Named moves, each a turn or a mirror, and the order they were made in; the first pair answered
move nop:
[ -8.7  -7.1   6.2  39.7  27.5   2.2 -18.0  -4.0  14.2 -12.7  -2.4   5.1
  -2.1  11.0  11.5 -12.8 -20.5   7.1  23.9   4.1   7.8  25.9  -9.9]  ->  [-14.5  -6.6   5.7  38.8  26.5   1.0 -20.8  -6.0  17.7 -13.4  -1.5   0.9
  -4.5   9.4  10.3 -11.8 -20.1   5.6  26.8   3.8   5.6  27.5  -9.2]
[ 13.6  -1.8 -10.0  20.3 -26.6   7.7 -18.4  -6.7   9.1   0.5   1.1   7.3
 -13.6 -22.7  -5.3   7.2  -2.1  -2.3  -7.0   2.3  18.9  -2.2   9.6]  ->  [ 27.9  19.3 -10.2  16.2 -19.9  14.5   2.8  22.9  11.6   8.0  -8.7  15.6
  -3.5   2.8   5.2   2.6  -5.0  -3.1   0.8  -3.5  -0.2  15.5  12.7]
[ 19.8 -20.3   1.3  18.2 -18.0 -13.0  15.1  -5.8  -5.7 -33.5   2.7   1.1
   1.1  -3.8  11.2 -13.3   5.9   3.5  -4.5  10.8   4.7 -28.3   5.1]  ->  [ 29.5  -2.6   0.7  14.1  -9.5  -4.4  29.7  17.9  -6.0 -29.6  -2.4   9.5
   4.2  16.1  19.3 -21.5   2.2   5.9  -1.2   5.4  -5.1 -15.3   2.5]
[ 33.4 -25.8  -2.1   2.0  -5.6  35.9  39.7  -1.1  -1.1  -3.4 -10.8   2.0
  -8.6   7.0  35.0  28.3 -28.0  10.3  -1.8 -43.8 -15.6  13.9  12.8]  ->  [ 21.8 -46.9  -1.5   8.0 -11.7  25.6  17.0 -33.8  -2.4 -14.8  -1.8  -7.9
 -20.6 -21.4  24.3  36.8 -22.2  12.5 -13.1 -42.3   0.6  -5.1   9.8]
move bibu:
[  8.9  21.6 -15.8  12.4 -34.2   6.1 -15.4   5.3  -1.3  11.2   3.6   1.4
 -14.7  24.8 -22.0 -18.3 -12.5   8.3  11.9  16.6  -7.5  14.3  -4.7]  ->  [ -7.0  17.7 -21.4  20.7 -32.5  -0.2  -5.4 -12.6   0.1  -3.9  -0.3  -4.0
 -14.2  23.0 -23.7 -22.8   4.1  17.3  15.8  12.4   0.6  11.0  -7.6]
[-23.3  29.5 -31.7  -3.8 -23.3   3.3  -2.4 -15.2 -29.5 -30.1 -41.2 -13.6
  59.2  16.6 -19.5  16.8  19.5   0.3 -14.9  13.5  -5.7 -15.9   2.3]  ->  [ -3.0  45.3 -17.0 -28.7  -9.0  22.6   1.5  20.5 -24.9  -4.1 -32.5  -1.9
  56.7  26.9  -6.0  22.5   0.0  -7.2 -12.5   5.1 -39.3  -1.2   0.9]
[ 20.1  -8.9 -16.8   1.4  30.7  -9.4 -17.7   4.9  -6.2  -6.9  10.4   8.6
 -29.5  23.2  23.9   1.3 -28.5  -0.8 -12.6 -19.2  14.1 -10.4  24.0]  ->  [ -6.3 -18.1 -22.8   6.9  28.8 -18.0  -5.2 -13.5  -5.0 -29.4   3.2   2.4
 -23.1  21.9  17.6  -3.3  -5.2  10.9  -8.2 -18.6  28.0 -10.8  16.1]
move muzug:
[ 50.7 -25.7  -1.2  27.1  21.5  12.4  34.9  11.4   7.2 -22.4 -24.1 -26.3
 -17.5   4.2 -11.0   9.0  -6.7  20.9 -19.0 -54.4  -0.5 -27.3  -2.2]  ->  [ -1.0 -37.1   8.1   1.4  21.1  -1.7  45.6  -5.6   7.5 -32.4 -21.2 -38.7
   7.2  -8.8 -26.2   6.3  37.4  34.5  -5.4 -33.3   0.5 -32.9 -22.5]
[ 27.7   5.7   5.5  12.9 -33.8  24.2 -30.0  22.4  23.0  -9.1  18.4   8.6
  -9.5 -22.6 -15.0  15.5 -13.8  -9.6  -1.0   9.5  -3.3  11.4 -28.9]  ->  [ -3.8   3.4   8.6  -1.6 -33.1   7.0 -28.4  -0.3  17.6 -17.8  19.8   1.6
   3.9 -23.9 -28.0   6.8  12.5  -0.6   7.1  30.7   4.1   2.7 -39.9]
[ -8.9  -3.6   9.0 -15.0  11.0  19.4  -9.7   3.1  -8.9  -1.0 -10.7  -1.0
   3.1 -24.8 -36.5  19.7 -20.5  -0.1  -5.6  -6.5 -12.4   4.8  -3.8]  ->  [-13.4   9.0  -5.1  -5.2  16.3   8.4 -16.8  -5.8 -16.9 -11.8 -14.8  -4.8
   8.5 -21.5 -39.0  11.9 -16.3  -3.0 -10.0   4.7   6.4  -1.3  -0.4]
[  5.5 -24.0  -1.6 -14.3  19.8  20.2 -31.0 -37.7  -9.3  12.8  26.9 -10.8
  -7.7  26.6   6.9  12.7 -13.1  23.3  12.1 -10.8  18.2  -8.0   0.2]  ->  [  1.3 -28.2  -2.7 -16.5  20.5  22.7 -30.2 -38.2  -6.5  13.4  25.2  -8.9
  -5.0  23.9   6.9  12.0  -8.6  23.5  13.7 -10.2  12.2  -7.6  -1.3]
move Sudak:
[ 18.9   4.4 -19.2   7.3   0.4   8.3  -1.2   8.2  -4.5  25.4  -9.5  11.1
   6.3   1.5   6.6   0.4  -8.8  -4.2 -12.4 -11.1  12.4  -7.8   2.7]  ->  [ 19.5   5.6 -18.7   5.3   3.8  10.1  -3.3   8.4  -5.7  25.6  -7.6  16.6
   6.4   3.0  10.2   0.8 -12.2  -3.8  -9.8 -18.6  12.2  -9.1   4.4]
[-28.1   1.5  11.9 -30.7  30.5 -23.7 -48.0   1.8  -0.8  14.3   1.2   0.9
  -2.5  -5.8   0.2   9.6   1.0 -19.2   3.4  13.6 -22.9  -1.6 -21.5]  ->  [-34.1   9.2   5.6 -25.2   1.7 -14.3 -37.5   6.1   5.0  25.3  -4.5  -0.2
  12.1  -8.1 -10.8   7.6  15.0 -20.8   5.9  24.9 -25.0   3.2 -24.8]
[ -9.9   5.3   7.4  -2.0   9.3  -6.3   9.3 -15.0  -7.0   3.0  -7.7  -3.4
  20.6  13.2   3.7  -4.9  14.8  -9.1   3.4  -7.7   3.6  -9.6   2.5]  ->  [ -8.0   9.2   5.1 -10.1  11.2  -9.7  10.8 -15.8  -6.7   1.1  -6.1   0.7
  18.0  15.9   4.1  -5.6   8.4 -10.0   3.6  -7.5   2.0 -13.8   2.3]
move Gasi:
[-23.4 -22.9  15.6 -23.8   5.9   6.7  12.3  -2.4   6.6  -8.1   1.0   0.8
   5.0   3.7   0.2   4.7   7.0  11.0   6.8 -17.8 -19.7   0.0 -27.5]  ->  [-14.8 -22.8  22.8 -33.2  12.5   4.3  -8.4  -3.3   1.1  -3.0   7.0   2.0
  -2.3  -3.8  -1.5   7.3  -1.0   1.5   0.5 -17.8 -23.0  -3.0 -25.6]
[ -6.1 -15.4 -12.5  24.4 -17.2   9.8   9.6 -28.1   4.2 -23.8  -8.6  -6.8
  -3.0 -17.9   0.4   3.7  18.1  16.2   0.0  -3.5  21.4  -0.9   2.1]  ->  [  8.8 -15.9  -8.2  18.1  16.6  -1.0  -0.9 -29.2  -7.3 -31.3  -4.4  -6.3
 -18.6  -5.4   8.5   2.6  -4.8  13.0  -5.7 -25.4  15.4  -1.8  10.1]
[ 10.8 -14.5 -43.1  66.1 -25.4  23.2  52.0   9.2   8.2 -10.1 -32.5  10.0
  -5.1  -3.5 -13.6 -14.6   6.2  20.8 -24.8  10.9  17.7  20.9  19.1]  ->  [ 46.7 -15.5 -25.0  42.8  40.1   0.1   1.7   2.6 -12.6 -13.3  -7.0   6.8
 -42.4   5.9   4.9 -11.7 -51.7   5.9 -41.6 -13.4   7.2   4.0  30.5]
Then:
Each pair is 2 to 3 moves apart.
[  4.8  -5.1  11.0  -4.5   2.7   1.2 -28.8  -9.2  -3.8  -5.5  17.1  -1.1
 -15.6  -8.9   1.9   9.8 -21.8 -10.8  -5.3 -10.6  -6.0  -4.8  -0.7]  ->  [  4.1   5.7 -13.4  27.6  -9.9   2.5   7.8  -5.4  -3.1 -24.6 -10.5  -2.2
  -2.9  10.2   5.0  -6.6  -2.8   4.9  -2.3 -11.4  17.2  11.3   7.6] -> Gasi then muzug then Gasi
[-25.6 -23.6  14.3 -25.0  15.0   2.0  20.2  -7.6  -3.3 -17.1   5.1  -2.5
   8.6   2.0   6.7  -2.1  14.9  19.3   1.8 -15.8  -9.3   4.3 -14.8]  ->  [ -7.4 -30.4  10.8 -23.6  13.9  -6.8 -24.8 -23.5  -8.7  -8.8  18.7  -4.9
  -5.5 -17.7  -2.6   5.8  -5.7   3.5  -5.7  -2.9  -0.8 -11.2  -7.7] -> Gasi then bibu then bibu
[-10.0  23.5  27.4 -37.8  -1.3 -33.8   5.7  10.7   9.8  26.4   2.9  -9.0
  26.9 -12.3 -11.1  -6.8  15.2   6.2  29.5  13.0 -19.2  -3.9 -14.9]  ->  [-16.2  11.7  16.4 -13.5 -13.4 -47.0 -11.3 -12.6   8.3  15.3  -0.1 -18.5
  24.7 -27.7 -21.7  -5.6  24.0   3.1  18.6  22.8   9.0 -14.9  -8.6] -> bibu then bibu
[ 27.4  22.8 -23.0  30.1  14.3   9.4  -7.0  18.9 -11.2  -4.0 -19.2  14.1
 -16.5  16.0   9.7  -7.9 -16.1 -17.8  -8.7 -14.2  18.1   8.7  28.5]  ->  [ -5.8  -2.5 -24.1  25.6   8.6  -8.9 -30.0 -24.5 -18.7 -21.0 -10.7  -0.2
 -14.9 -14.2 -11.4  -6.0   7.2 -13.6 -10.6   4.1  38.7 -16.0  19.3] -> muzug then nop then muzug
[  7.9 -22.2 -13.7  42.0  -4.2  26.8  24.8  13.2  23.4 -16.1 -12.3   6.5
  -3.6  -4.1  10.7  18.6   5.6  12.0   6.0 -20.9   0.1  12.4   3.7]  ->  [-19.9 -11.6  -8.7  17.6  16.0  11.4  39.2  13.6  13.7 -31.2 -17.1   1.3
  13.2   7.6  11.6   3.4  22.5  21.3  14.7 -12.7  -1.4  18.6  -8.2] -> Sudak then muzug then nop
[-11.8 -10.4 -26.6  26.5  28.2 -33.5   9.5 -31.6  -4.3 -50.9 -29.7  -2.0
 -16.0  18.7   9.3  -4.1   6.6  -5.3   1.5 -15.7  36.9  -4.0  -9.0]  ->  [ 32.9  21.5 -15.8  15.8  37.3 -10.3   7.4  27.8  -2.7  -7.6 -21.1  24.1
 -23.2  41.0  22.1  -3.3 -32.7 -24.7  -0.2 -20.4   1.3  21.0  -1.0] -> nop then bibu
[-25.4  10.7  -3.3 -45.3  63.6 -45.7 -28.2 -34.1 -27.8 -18.9  22.1 -19.2
  -4.4  -9.7   2.9  -8.8 -19.4  -7.2  -6.8  -1.7 -10.1 -15.6 -15.9]  ->  [ 25.4  38.4  -3.1 -35.1  35.8   1.9  -3.1  39.2 -10.6  36.1  17.0   3.5
   1.7  13.9  13.1  -4.3 -46.3 -21.8  -6.3  -8.1 -46.3  20.1  -5.2] -> Gasi then Gasi then bibu
[  2.4 -22.3 -14.4  19.6 -42.1  16.3  41.1  10.6  11.1  -3.7 -27.7   5.5
   0.6   0.7  13.8  13.6  18.3  12.8   3.1 -24.7  19.2  17.6   6.4]  ->  [ -8.4  -5.8 -24.3  19.1 -34.9   0.3  45.6   4.4   4.6 -10.1 -31.9   6.2
  11.3  11.1   8.6  -0.5  30.3  16.8   8.9 -10.4  29.5  13.1   7.4] -> muzug then nop
[ 28.4  26.5  25.1 -16.5  27.2  -1.2   6.8   8.7  10.1 -14.6  -5.9  -2.4
  27.4  16.6  34.5 -31.1   2.5  -1.9  14.2 -28.3 -26.7   4.0 -16.4]  ->  [  5.0   5.7  15.3 -12.3  18.2 -26.4 -18.2 -37.3   0.3 -34.2   0.1 -14.5
  24.8 -10.2  17.4 -32.2  20.1  -5.1   8.1  -9.7   2.8 -19.4 -16.0] -> muzug then nop
[ 12.3  -1.1  14.1 -34.3  11.4  -1.0 -19.4  21.4  -5.4  28.6  21.9   8.5
   1.6  -9.3   1.2   5.8 -15.2 -21.5   9.8   0.4 -19.0  -2.1  -7.6]  ->  [-14.3  -4.9 -16.0   5.8  -5.5  -1.2  36.5  11.5   1.2  -8.0 -18.1   7.1
  21.0  11.2  -0.1 -15.4  24.1   8.1  25.6  -6.6  12.5   2.5  -4.6] -> bibu then Gasi then nop
[ 24.0  15.8   3.5  24.7  19.6  11.0  -4.3  10.0 -32.8  -3.6 -22.4  -5.8
 -19.3  14.5  -3.4 -18.8 -26.1   3.8  11.3  -8.4  23.3  -3.4   9.5]  ->  [ -5.3 -31.3  29.7   7.7   0.4  26.6   1.4  -8.5 -16.2 -10.8  -8.3 -15.4
 -18.3 -14.5  -4.0   3.6  -0.2  14.9  18.1 -24.3  13.8  -9.9 -16.5] -> bibu then muzug then nop
[ -3.2  42.1 -14.8  15.7  -2.1   1.3  22.4  31.0  -5.9  -2.8 -18.3   5.9
  22.7  34.4  -3.5 -19.1   2.1  -6.2   1.8  15.7  14.0  24.2   3.1]  ->  [  3.9  11.0  -0.8   6.1  16.9 -28.5 -46.1 -15.4 -15.2 -13.7  10.5  -6.8
 -10.7  -2.6 -11.5  -2.0 -21.1 -25.5 -23.4  15.5  30.6 -16.6   9.8] -> Gasi then nop
[ 14.1 -31.5   1.7  35.1 -21.2  24.1  23.2  -1.2  14.4  -7.8  -6.9  -6.1
 -17.1  -7.9   4.3  13.4   6.8  11.0  -0.9 -35.1  13.5   1.3   4.7]  ->  [-20.0   9.2  -1.8   9.3   2.1   5.0  48.1   9.7   2.6 -15.6 -17.6  -2.8
  15.0  20.8  -0.1  -9.8  34.4  24.1  17.1 -10.5   0.4  11.3  -5.8] -> bibu then muzug then nop
[ -9.8   2.4   0.0  15.9 -35.2  10.8 -39.9  -6.6   1.8  17.3  -0.3  -8.1
  11.0 -44.8  -7.3 -14.7   5.6  -5.0   1.5  43.9   3.9 -15.3   0.4]  ->  [ 10.9  21.3 -21.3  33.0  10.9   4.5  17.6  16.2 -16.3 -21.5 -34.2  -7.2
   8.8  19.4  28.3 -43.0  -7.1  15.4  15.3  -3.8   9.3   1.5  15.5] -> nop then bibu then Gasi
[  0.7 -12.0 -16.1  23.8   4.6   2.7  10.0 -12.3   0.8 -14.5  -6.9 -14.8
  -7.5  -5.3   3.3  12.4   3.9  -3.2 -15.6 -19.8  15.6 -14.1 -10.8]  ->  [  8.8  -1.9  -0.2 -11.1  30.5  -6.8  -8.8  -2.6  -8.1  -1.3   4.0 -13.7
  -6.6  -3.5   6.6  14.9 -12.1 -10.3 -14.0 -19.2  -7.7 -12.1 -14.2] -> nop then muzug then Gasi
[-28.1   1.5  12.4 -38.2  -0.2 -36.9   5.2 -12.1 -26.5  25.6  17.3   2.9
  -4.4 -18.2 -29.4  -5.4  28.2 -17.3   0.3   9.9 -10.2  -1.0 -12.8]  ->  [-26.3  14.8   9.1 -35.0  11.3 -27.8  36.7  12.5 -25.2  25.2   1.0   8.1
   1.2   7.6 -18.0 -17.7  25.9 -10.2   8.9  -1.7 -19.8  16.1 -10.1] -> nop then Gasi
[-45.3   1.8 -11.6 -17.9  19.4 -22.7  -8.6 -22.4 -12.1 -15.3 -12.8 -17.2
   8.2   8.9  -8.0  -4.8  33.8  14.4  -7.9  -6.3   7.8 -37.0  -4.5]  ->  [ 14.8   5.3  -6.4 -11.1  29.4 -14.0 -48.9  -5.2 -13.2  10.8  11.5 -11.2
 -21.0   1.4  -0.5  11.6 -15.2 -16.5 -26.1 -16.3  -4.3 -37.0  16.1] -> bibu then nop then muzug
[-33.2  15.9  13.0 -52.2  59.1 -46.4 -20.2  -7.9  -4.5 -23.7  -8.0  -5.3
  19.0   4.3   4.5   3.0  -6.3   5.8  -2.9   4.2 -14.1 -18.2 -10.5]  ->  [ 22.5  61.7 -21.4 -10.7  32.7 -28.8 -23.6  31.4   2.0  12.1 -24.1  16.1
  14.8  25.5   4.3  -4.2 -37.5 -21.6 -12.1  26.2  -5.9  -0.4  19.3] -> Gasi then nop then muzug
[ -6.8  11.4 -10.1  23.8 -35.7  22.9  20.5  12.4  10.5   6.7 -25.0  11.2
  23.4  -6.1 -10.1  -5.6  27.0   9.1   7.3  16.0   5.2  17.1  -5.1]  ->  [ -5.3  24.1 -13.7  17.7 -30.1  11.6  10.4  14.0   7.0  10.6 -22.1   7.9
  28.8  -8.6 -14.6  -9.0  24.8   2.3   5.9  32.6   2.4  14.7  -3.0] -> bibu then muzug
[ -3.2  -6.0 -21.1  17.4  15.6 -29.4 -20.3 -32.4   7.9 -22.0  -0.4  -1.9
 -12.5   4.1 -19.0   0.7 -24.3 -11.1 -10.8 -10.2  37.6 -12.7  17.3]  ->  [ 13.8  19.0 -29.6  22.0  16.9 -25.1  -0.6  -6.5   9.4 -12.6  -4.1   7.0
  -6.6  30.5  -9.3  -9.0 -33.6 -16.2  -3.1  -7.4  28.0   4.4  26.5] -> nop then bibu
[ 10.8 -28.3  -8.8  21.8   2.5  -5.4 -35.3 -34.4   5.8 -26.1  14.2  -3.2
 -15.8 -24.1   6.1  14.3 -12.7  10.6  -2.3 -10.7  26.2 -12.0   6.2]  ->  [ 28.9  -1.1  -8.7  31.6 -17.0  30.8  20.6  24.3  20.1   0.9  -5.9  15.2
  -3.4   6.0  19.4  13.4 -12.5  19.5   8.7 -23.1  -4.2  26.1   3.6] -> Gasi then muzug then nop
[ 32.9 -15.7  15.7  -7.1   0.5  20.3  -3.6  24.9  11.3  20.9  14.9  11.2
 -25.9  -0.9  13.2  23.2 -23.0  -7.6  -7.5 -30.7 -23.4   5.5  -5.6]  ->  [ 17.1  48.8 -26.3  -1.5  30.4 -25.6  -4.5  18.5 -16.5  -0.2  -6.9   2.4
   2.5  30.0  -0.3 -18.4  -9.2  -9.1  -4.8  14.9   6.4   6.0  10.0] -> muzug then nop then muzug
[-11.0 -21.1  14.2  -3.8  12.4  -5.4  19.3  -9.0  11.2 -14.2   0.3  -6.0
  -3.9   1.1   9.6   2.8   7.5  18.9   3.0 -25.1  -1.8  -5.4 -13.6]  ->  [-16.4 -13.3   8.4  -1.1  18.0 -19.7  10.3 -18.0   2.2 -23.4  -0.5  -9.3
   1.3  -3.8   8.4  -6.3   8.7  19.7   1.4 -19.4   8.3 -10.0  -9.4] -> muzug then muzug then muzug
[-12.7 -23.7   1.8  16.0 -40.7  18.9  22.5   1.3  19.0   0.7   0.8  -0.5
  15.0 -20.8 -15.5   4.7  27.0   8.6   0.6  -3.5  -0.9   3.7 -16.2]  ->  [  2.7 -43.5  14.7   4.6  -5.5   3.4  -5.9 -13.0  10.8 -15.2  19.8  -7.6
 -19.1 -25.1  -0.2  13.5  -4.8   6.5  -9.7 -28.5   4.9 -11.6 -13.6] -> bibu then Gasi then nop
[ 19.7  21.8 -10.2 -11.8  41.1  -7.3   1.1  16.5 -16.0  12.7  16.9   1.4
  -0.2  24.3   5.9  21.3 -10.8  16.7  -0.8   0.5 -27.5   9.2   0.8]  ->  [ -5.0 -14.2   0.0 -13.4  20.3 -18.1 -20.9 -26.6  -7.3  -0.7  31.2 -13.7
  -5.2 -14.3  -3.5  36.4   5.5  12.2  -6.1   3.8 -15.9 -14.9 -12.0] -> nop then muzug then muzug
[ -4.5  14.9 -34.6  13.5 -33.2   8.7  15.4   7.9  -7.0   5.0 -39.5 -17.3
  22.1  -0.8  -7.6 -27.8  22.2  10.0  -6.3  44.0  29.5   5.4   8.7]  ->  [ 42.5 -12.1 -21.3  18.3   7.6  10.4   7.0  18.9  -9.4  -6.2 -28.8  -9.3
 -19.6  22.4  25.8 -16.0 -33.7   7.2 -13.3 -21.4  17.3   8.2  22.3] -> muzug then bibu then Gasi
[  8.0 -35.3  -8.4  42.2 -34.3  23.6   8.0 -33.9  17.4  -6.5  -7.2  -6.4
  -3.1 -22.2 -13.4  20.7  10.3   9.0  -3.6  -4.7  22.2  -4.2   1.7]  ->  [ 30.2 -11.6 -16.1  52.7 -33.6  30.0   8.0 -13.0  14.6  10.0  -7.2   4.2
  -3.0 -11.9 -10.6  20.1  -8.7  -0.5  -6.0  -0.3  16.1   5.1  14.5] -> nop then bibu then nop
[  5.8  18.9  -2.7 -42.3  25.4   1.3 -13.4   9.2   7.4  -5.5   8.0   6.4
   2.3 -14.7   9.2  -9.8  -5.1   7.0 -19.9   5.2 -51.8 -24.7 -18.3]  ->  [ -0.1  42.7 -37.1  -3.0  -2.5  -0.3   2.9   9.7   8.9  -9.1 -20.4   4.6
  24.5  -1.0  -7.8 -26.9  12.9   7.6 -14.8  29.4 -21.4 -17.1  -4.1] -> Sudak then muzug then Gasi
[-26.3 -27.7 -27.3  21.6 -11.7   0.3  27.0  11.8  20.3 -16.8 -32.7   3.3
  -6.5  23.1  -6.3  -3.2  16.4  16.2  17.8 -35.0   5.1  -2.4  -0.2]  ->  [-21.9 -27.2  10.1 -30.7  33.9 -10.5  -0.5  27.0  10.1   3.8  -1.2   7.1
 -12.7  25.0  -2.1   5.8  -2.4   4.8  17.5 -39.1 -31.2  -3.3 -11.6] -> Gasi then muzug then nop
[-10.2  -9.9 -23.0   1.8  -3.6 -24.6  -4.8 -52.7   9.5  -1.5   1.6 -13.4
  32.5 -23.5 -29.8 -11.5  53.5  -2.6  17.0  26.3  13.9  -1.2   1.5]  ->  [ 65.8 -21.1 -27.3  33.3  25.2  -8.7   1.2 -17.1  12.9  -6.7  -3.1   3.7
 -10.5  10.4  11.8  -2.0 -16.4  -5.9   5.3 -43.8   8.1  11.9  29.9] -> Gasi then muzug then bibu
[-16.7 -12.4  31.5 -19.8   0.2  19.8  16.4   1.4  13.6  14.3   7.4  -2.8
  -8.0  -6.1   5.4   5.5   7.0  12.6   8.3 -25.1 -24.3   5.1 -31.1]  ->  [-19.1 -28.0  22.2  -3.2 -19.3   9.2 -11.9 -28.1   8.2   5.0  12.1  -8.7
 -18.0 -27.7  -4.0  11.2   3.8   2.9  -3.5 -15.2   0.0 -12.6 -25.7] -> nop then bibu then bibu
[ -9.1  35.4 -20.4   7.0 -30.9  18.9  11.1  18.3  12.1  17.4 -12.6   5.1
  28.7   2.0 -22.3 -16.2  20.7  -2.0  11.2  20.1   9.6  22.0  -6.2]  ->  [ -8.0 -15.0  28.2 -23.8  -4.7  36.0  15.9  17.0  15.7  17.0  11.7   8.3
   4.5  -8.4   0.8  10.5   2.7   7.9  13.8 -34.7 -28.7  19.7 -25.5] -> Gasi then bibu then muzug
